[[143 141 107]
 [118 107 120]
 [143 154 128]]
:
[[107 120]
 [154 128]]

[[125 124 125 122]
 [116 128 125 103]
 [128 125 128 123]]
:
[[128 125]
 [125 128]]

[[131 103 133 116 129]
 [128 128 129 128 128]
 [127 128 128 128 128]]
:
[[128 129]
 [128 128]]

[[132 144 108]
 [132 140 103]
 [124 146 111]]
:
[[140 103]
 [146 111]]

[[136 127 121 141 113]
 [142 127 133 123 138]
 [140 158 140 158 134]
 [134 155 141 152 137]]
:
[[127 133]
 [158 140]]

[[114 148 141 108]
 [120 134 132 120]
 [119 145 143 130]
 [126 148 138 105]]
:
[[134 132]
 [145 143]]

[[104 125 141 114 142]
 [139 112 125 138 142]
 [131 117 109 142 145]
 [117 110 148 121 134]]
:
[[112 125]
 [117 109]]

[[125 136 128 118 115]
 [139 129 111 111 149]
 [127 130 104 107 151]
 [125 137 125 115 117]]
:
[[129 111]
 [130 104]]

[[104  99 110 151]
 [143 134 146 106]
 [109 136 104 118]
 [147 148 148 111]]
:
[[134 146]
 [136 104]]
---
[[130 126 115]
 [124 119 114]
 [131 136 105]]
:
[[126 115]
 [119 114]]

[[128 130  99 131 127]
 [127 129 108 125 128]
 [124 124 146 128 129]
 [128 125  98 131 131]
 [126 128 108 125 127]]
:
[[130  99]
 [129 108]]

[[139 147 140 133 138]
 [127 115 115 129 122]
 [134 124 117 129 120]
 [151 148 131 139 137]]
:
[[147 140]
 [115 115]]

[[105 110 121]
 [141 146 143]
 [103 124 138]
 [149 145 139]
 [148 125 117]]
:
[[110 121]
 [146 143]]

[[135 125 120 154]
 [142 136 119 117]]
:
[[125 120]
 [136 119]]

[[113 106 145]
 [113 107 146]
 [122 126 118]]
:
[[106 145]
 [107 146]]

[[127 129 101 139]
 [131 128 114 102]
 [129 125 104 146]
 [129 131 149 147]
 [125 131 115 107]]
:
[[129 101]
 [128 114]]

[[120 138 116]
 [100 102 120]
 [105 119 131]
 [115 126 110]
 [122 117 152]]
:
[[138 116]
 [102 120]]
---
[[139 135 136 133 134 134 133 135 138 133]
 [130 140 137 130 144 157 129 129 132 150]
 [133 132 131 133 131 131 140 136 132 131]]
:
[[133 150 131]
 [138 132 132]
 [135 129 136]
 [133 129 140]
 [134 157 131]
 [134 144 131]
 [133 130 133]
 [136 137 131]
 [135 140 132]
 [139 130 133]]

[[126 140 141 149 105 123 111 106 131 123 138 149 131 117 130 110]
 [142 132 148 148  99 107 121 116 143 142 119 137 110 119 142 115]
 [146 111 125 147 104 100 141 123 143 150 110 117 111 152 148 133]]
:
[[110 115 133]
 [130 142 148]
 [117 119 152]
 [131 110 111]
 [149 137 117]
 [138 119 110]
 [123 142 150]
 [131 143 143]
 [106 116 123]
 [111 121 141]
 [123 107 100]
 [105  99 104]
 [149 148 147]
 [141 148 125]
 [140 132 111]
 [126 142 146]]

[[145 127 116 140 132]
 [150 141 125 139 133]
 [141 150 140 131 135]
 [116 135 142 119 129]
 [145 130 123 144 141]
 [140 128 127 143 147]
 [130 141 133 120 117]
 [146 150 139 137 142]
 [123 134 131 116 112]
 [136 114 111 138 129]
 [118 138 143 118 127]]
:
[[132 133 135 129 141 147 117 142 112 129 127]
 [140 139 131 119 144 143 120 137 116 138 118]
 [116 125 140 142 123 127 133 139 131 111 143]
 [127 141 150 135 130 128 141 150 134 114 138]
 [145 150 141 116 145 140 130 146 123 136 118]]

[[105 149 126 115 130 114 120 129 135 125 126 108 149]
 [123 107 127 115 146 107 150 136 131 121 135 131 148]
 [137 144 121 149 105 146 118 112 104 151 129 126 116]
 [109 123 106 127 144 144 133 147 134 105 128 147 112]
 [135 148 139 143 129 116 123 133 108 140 115 146 114]
 [137 122 130 148 117 113 126 110 152 125 129 118 140]]
:
[[149 148 116 112 114 140]
 [108 131 126 147 146 118]
 [126 135 129 128 115 129]
 [125 121 151 105 140 125]
 [135 131 104 134 108 152]
 [129 136 112 147 133 110]
 [120 150 118 133 123 126]
 [114 107 146 144 116 113]
 [130 146 105 144 129 117]
 [115 115 149 127 143 148]
 [126 127 121 106 139 130]
 [149 107 144 123 148 122]
 [105 123 137 109 135 137]]

[[125 110 124 125 109 103 141 105 147 118 117]
 [129 142 133 127 144 150 105 151 106 132 130]
 [107 108 117 133 125 139 111 119 111 124 150]
 [144 144 114 107 138 133 118 117 119 145 103]
 [114 108 104 113 120 111 119 100 123 147 115]]
:
[[117 130 150 103 115]
 [118 132 124 145 147]
 [147 106 111 119 123]
 [105 151 119 117 100]
 [141 105 111 118 119]
 [103 150 139 133 111]
 [109 144 125 138 120]
 [125 127 133 107 113]
 [124 133 117 114 104]
 [110 142 108 144 108]
 [125 129 107 144 114]]

[[135 106 112 141 127 143 119]
 [124 148 150 118 145 116 125]
 [128 134 131 143 135 143 119]
 [117 151 145 122 138 119 137]
 [115 134 128 109 117 110 143]
 [129 110 118 118 109 122 134]
 [117 145 143 120 131 116 140]
 [150 131 146 115 145 110 111]]
:
[[119 125 119 137 143 134 140 111]
 [143 116 143 119 110 122 116 110]
 [127 145 135 138 117 109 131 145]
 [141 118 143 122 109 118 120 115]
 [112 150 131 145 128 118 143 146]
 [106 148 134 151 134 110 145 131]
 [135 124 128 117 115 129 117 150]]

[[113 125 132 127 135 136 121 139]
 [119 133 131 131 137 115 139 119]
 [118 140 127 133 121 135 122 136]
 [116 130 130 132 138 126 139 129]
 [138 123 104 130 134 133 128 126]
 [135 127 107 127 136 126 127 132]
 [120 122 131 126 136 134 117 135]
 [127 130 132 127 129 112 116 115]
 [128 137 134 111 132 121 128 115]
 [128 128 128 128 128 128 128 128]]
:
[[139 119 136 129 126 132 135 115 115 128]
 [121 139 122 139 128 127 117 116 128 128]
 [136 115 135 126 133 126 134 112 121 128]
 [135 137 121 138 134 136 136 129 132 128]
 [127 131 133 132 130 127 126 127 111 128]
 [132 131 127 130 104 107 131 132 134 128]
 [125 133 140 130 123 127 122 130 137 128]
 [113 119 118 116 138 135 120 127 128 128]]

[[117 148]
 [112 144]
 [105 134]]
:
[[148 144 134]
 [117 112 105]]

[[129 129 142 139 123 127 141 136 141 115]
 [136 126 123 116 123 111 141 116 146 130]
 [141 136 128 117 129 117 141 121 143 131]
 [147 155 141 124 148 144 128 143 124 127]]
:
[[115 130 131 127]
 [141 146 143 124]
 [136 116 121 143]
 [141 141 141 128]
 [127 111 117 144]
 [123 123 129 148]
 [139 116 117 124]
 [142 123 128 141]
 [129 126 136 155]
 [129 136 141 147]]
